The rows of X fall into several groups, and each row is roughly a mix of its group's hidden directions; some rows fit no group.
X (135 x 10):
[[-17  -7  42 -24  29  12 -17  32  46 -16]
 [-11 -24 -23 -17  -3   9 -43 -28 -31 -45]
 [  8  46 -31  49  12  -6   9   0 -37  11]
 [-23 -20 -42  17  -9  -3  33   4 -55  12]
 [-12  14  52   7   1 -40  30  13   6  38]
 [ 45  43   2 -20   7   1 -15 -26  25 -39]
 [-13 -31 -20 -46  15  29 -46 -10  -1  18]
 [ 33   7 -44 -19   7  31   0  -4  -8  52]
 [-16  -1  46 -22  -9 -12 -28  52  22 -14]
 [ 12  -1   7 -21 -27 -22 -15 -20  -9 -69]
 [  3 -16  18  15  -3 -42  21  34 -46  31]
 [-21  -7 -46 -25  13  27 -15 -28 -17  43]
 [ 17  43  48  -7   9 -13   8 -34  20 -31]
 [-63 -31  -8   6 -21  -6  30   7 -28   4]
 [ 26  18   8 -24  26  23 -21 -53 -25 -25]
 [-15 -29 -48   2 -22  21  -7  35 -27  32]
 [-25   1 -16  54  -5 -14  37  14 -34  24]
 [ 17 -10 -58 -11   5  23   5   2 -11  52]
 [-21  23  33  30 -27   6  26  32 -25 -35]
 [ 22  -7 -13  33  -3  50 -25   3  43  22]
 [ 43  17 -44   9   7  47 -22 -17  10   6]
 [-29 -14 -23  42 -11 -13   1   5 -58 -14]
 [-34 -54 -11  21  -7   6 -17  26 -40   3]
 [-49 -52 -22   5  -4   5   4   6 -29  27]
 [-10 -11  46   8   9 -40  20  43 -23  21]
 [-23   6   0   0  -2  44 -10 -26  30 -55]
 [ 21   4  -4  24   5 -21  45 -17  30 -51]
 [ 37  36  45  10 -21  -2   2 -22  -6 -39]
 [  4 -34 -63   1   0  23 -17  12 -11  32]
 [ 23 -15 -58  -1  -5  23 -37   4 -11 -33]
 [ 31  21 -40 -35  38  29 -21 -19   1   0]
 [-28   0  10 -20 -12 -23 -17 -13  10 -69]
 [ 20 -11 -20 -21  29  23 -40 -29  17 -42]
 [ 17 -29 -53  -4  22  21 -31   1   9  36]
 [ 22  41 -30  25 -14 -26  11 -32  33  20]
 [-17 -40 -42  19 -23   2  15  24 -29  32]
 [ -2   9  62 -13   2 -26  -6  -9  44 -21]
 [  9 -11   0   4   2 -34  26   0 -40  61]
 [-14 -31 -52 -35  17  11 -34 -17 -17  -8]
 [-30  16  55   6 -29 -22  26  18  -8 -26]
 [ -6 -39 -49  -3   3  16 -26  31  -9  37]
 [ -9   0  37  40  -1  -3  21  47   2  40]
 [ -3  48  -7  46  -7  12  21 -32 -24  24]
 [-43 -45 -29  35 -17  -4  13   4 -23  17]
 [-33 -49 -36  12  -5   3   3  18 -21  39]
 [  2  52   6  18 -20 -15  43  -4  -7  41]
 [ 35  55  -8  -3   9  13   6 -45  24 -11]
 [-20  27  -1  51 -13  12  26 -28 -30  29]
 [ 52  52  -7  23 -21  17  14  -8  14  -1]
 [ 28  28  40  11 -11  -5 -19  33  16 -45]
 [ 34  47  32 -28  15  -4  -1 -26  26 -22]
 [ 47  32 -10   4 -21 -16  27 -43  -5 -25]
 [-51 -45  19  -2   5 -40  -5  23   5 -13]
 [-28  -2 -10  -3 -27   7   2  58 -47   5]
 [ -4  34  13 -20  26  12  10 -59  28  17]
 [ 18  19 -51  -3  -5  28   3 -55   9  -8]
 [-44 -27 -22 -14 -15  -1   4   9 -33  51]
 [-22 -32 -28  32 -36  -6  32   0 -30  25]
 [ 42  38  -5  -4  26  11  -2 -53  14 -12]
 [-44 -38 -26  13 -12 -28   9  43  -3 -12]
 [-16 -22  -7 -43  11  19 -15  17  12  59]
 [  0  21  12 -18  -8  17 -41  10  64 -13]
 [-12  47  39 -12 -29  11  20 -38  20   8]
 [-42 -12  11  21 -17 -34  30  27  39  17]
 [-26 -36 -37  19  -8   7  13  21 -31  44]
 [-35   1  37  -7  -4 -30   3  29  13 -52]
 [ 37  13  24 -32   8   8 -29 -11  38 -40]
 [ 10  17  11  12 -21   1  11 -54   3 -56]
 [ 13 -14   6 -21  45  14 -13 -10  -7  62]
 [ 23  45 -29  -4 -29  12  11 -52   5   4]
 [  4 -25 -11 -24  31   2  20 -20 -20  61]
 [ 13 -39 -27 -25  41 -22 -37  11  18  17]
 [ 14 -15 -67 -22 -18  25 -21  11 -17   3]
 [-45 -34   3  23   7 -26  30  24 -35  10]
 [-53 -45  -2  20 -10 -28   5  33  -4  -9]
 [-15  22  62  10 -15 -28  17  33   5 -14]
 [ 25  -1 -32 -23 -27  31 -39  24  17 -32]
 [ -4 -17 -56  15 -13  31   0  20 -32  32]
 [-16 -42 -29 -11  -4  -7 -22 -15 -28 -52]
 [ -8  35  -3  34 -21   0  24 -28  14 -53]
 [ 33  30  -8 -54   8  10  -9  37  -3 -26]
 [-28 -18 -35 -32   4  14 -21   2 -27  50]
 [-40 -23   2  -9  30 -39 -10 -19  17 -43]
 [-36  -3 -21  18 -20 -12  45  -6 -26  44]
 [ 31   6 -43  16 -18 -29  10  -9 -40  35]
 [-40 -33  -8  14  -9  -5  13  38 -28  43]
 [ -2 -19 -56 -25  33  -9   2 -28  13  31]
 [-11   4  44  21   3 -48  34  24  -8  24]
 [ 10  46 -35 -17  11  17   9 -37   5  41]
 [ 15  23  31  30 -39 -27  27  27  31  -2]
 [ -2  17 -14 -51   3  26 -23 -21   5  51]
 [ 30  24  15 -52   3  17 -40 -15  27  -3]
 [-26 -50 -32  23  11   0  -1  31 -16  35]
 [-54 -31  39  -9  -2 -23  13  13  12  28]
 [-11 -26  11 -29  13  15 -28  41   8  51]
 [ 13  29   9 -16  24 -29  30 -57 -17  -1]
 [-31   5  66   7   5 -13  13  27  22 -19]
 [  9  47  19   3  -9 -27  25 -22  39  34]
 [-50 -24  17  20 -10   1 -11  43 -19 -33]
 [ -9 -51 -32 -12  22  11 -25  10 -19  43]
 [ 44  31 -14 -43  27  22 -10 -31   4  10]
 [  3  26  66  -5  27 -15 -17  11  28  -2]
 [-36 -36 -22  -7   8  11  -6  21 -23  54]
 [-27  -7 -47  23   9  37 -17  -1 -36 -27]
 [ 25 -16 -46 -24  29  -7 -32  -7 -24  34]
 [ 64  36  -2  -5  -2  35 -12 -15 -12   8]
 [  3  31  31 -10   4 -31  29 -34  -9 -47]
 [ -6  17  51   3  18 -38  46  19   2   9]
 [-11 -28 -58  19 -16  20  12  13 -36  20]
 [ 17  -5 -41 -16  15  21  25 -49 -28  23]
 [ 35  16 -35 -10  11   5  -1 -36  -5 -54]
 [-34 -52  -4  30  -5  -5 -13  20 -39 -20]
 [-31 -60 -31   5  14 -17 -13  12  -7  29]
 [ 35  25 -13 -47  -7  15 -43   9  14 -24]
 [-28  12  44  -8  -7   7  40 -39 -11  31]
 [ 35  31 -21 -46  12  31  -7 -17  24 -21]
 [-10   7  29  36   0 -46   1  45  25 -15]
 [-40  -6  10  12  -7 -18  24  43 -50  -5]
 [-11 -44   8 -12  28   3 -39  48  17   7]
 [ -9  18  14  48 -14 -42  44  -3 -17 -12]
 [ -2 -23 -63  12  10  13   8   1 -40  25]
 [ 10 -31 -42 -16   3  34 -50  11  -7 -19]
 [-38 -58 -31   3   0  -7  -3  13 -31  17]
 [ 50  38  -1 -24   4  43  -6  -2  -5  29]
 [-48 -42 -32  -1  12  12  -3  18 -11  38]
 [  3 -21 -56   0 -10  32 -19  24 -16  37]
 [  7  -9 -36  30 -27   2 -27  18 -22 -52]
 [-36 -57  10 -16 -10  -2 -16  35 -18  21]
 [ 30   9 -55 -19 -19  28 -28 -29  -6  10]
 [-26   1  65 -12 -28   6   0  26 -26 -11]
 [-15 -17  22   8 -12   8 -29  47  -8 -54]
 [-13 -34 -55   6 -18  18   0  20 -27  33]
 [ 20  38  41 -27  -5  -9 -10 -18  27 -42]
 [-34 -53  -7  -7   7   0  -7  42 -12  34]
 [  5  35  18  37 -25 -51  32   7  -5   5]]
Each list below has two rows that fit no group; the rest each fit one group, if only roughly. Name those rows in the order they come.
  * K816: [ 33  10 -43 -42   6  34  -3 -33 -13   6]
  * K458: [  7 -23 -42 -25  13  45 -37 -15  14 -15]
  * K567: [ 55  33  10 -29   9  31 -20 -20  19  -3]
  * K884: [ 15  38  39  27  -1 -41  39  -9   3   4]
  * K146: [  2  17  53  -4 -24 -26  -1  52 -11   9]
  * K169: [-44 -48 -32  35  -6 -20   3  16  -4  -9]
  * K173: [  3 -16  33  42   3 -24   1  52 -11 -26]
  * K159: [ 10   4  37  37 -25 -34   1  -3   4 -52]
  * K449: [-12 -24  46 -10  22 -21  -9  49  12  28]
  * K492: [-27 -58 -35 -25  18  10 -23  10  -9  12]
  * K249: [ 10  46  54 -29  12 -13 -16  -2  18  19]
  * K109: [ 25  38   7 -52 -20  -9 -11 -33   5 -28]

K567; K884
  * K90: [ -3  42  47  35 -11 -26  10  18  17 -25]
  * K885: [ -2   1 -28  34  23   3  41  27   6  48]
  * K488: [ 25  41  -9 -25  -2   6   5 -54  26 -24]
  * K189: [ 11  31 -41 -38   5  17   1 -44   6  28]
  * K941: [-13 -24 -68  -2  16  17   2  -2  -5  36]
  * K34: [ 15  46  42  18 -10  -6   2   6  31 -41]
  * K984: [-16 -21 -42   7 -11   5  23  -5 -36  52]
  * K203: [-36 -39 -20   8 -21 -10   8  46 -29 -21]
  * K400: [ 31 -21 -29 -21  33  20 -30 -39  14 -22]
  * K716: [  2  -8 -19   7   1 -14  18 -34 -17  70]
  * K629: [-43 -14  25  19 -31  -9  28  24 -16  39]
  * K623: [ 19  36   3 -43   1  32 -21 -12  46 -10]

K90; K400
  * K78: [ 15  36  45 -47  11 -14   4  -3  30 -15]
  * K589: [ 39   9 -33 -11  39   2 -21  -6  21 -44]
  * K599: [ 12   5  -7 -52  -9  56 -30 -16  10   1]
  * K777: [-57 -23 -16  20 -17  -9   9  26 -35  21]
  * K323: [  1  38  60 -11  -6 -28  27  22  12   0]
  * K67: [  8 -19 -57  -3  -2   5  18 -17  -2  54]
  * K115: [ 18 -17 -57  -9  -8  31 -14 -26   5  37]
  * K843: [-41 -19   4  34 -12 -39  26 -10 -40   3]
  * K698: [ -2  46  40  -7 -20  -4  -8   7  40 -38]
  * K75: [-21 -46 -33 -36  18   2 -19  25  -4  30]
  * K85: [-23   3  62  -7   6 -17  -5  37  32   9]

K777; K843
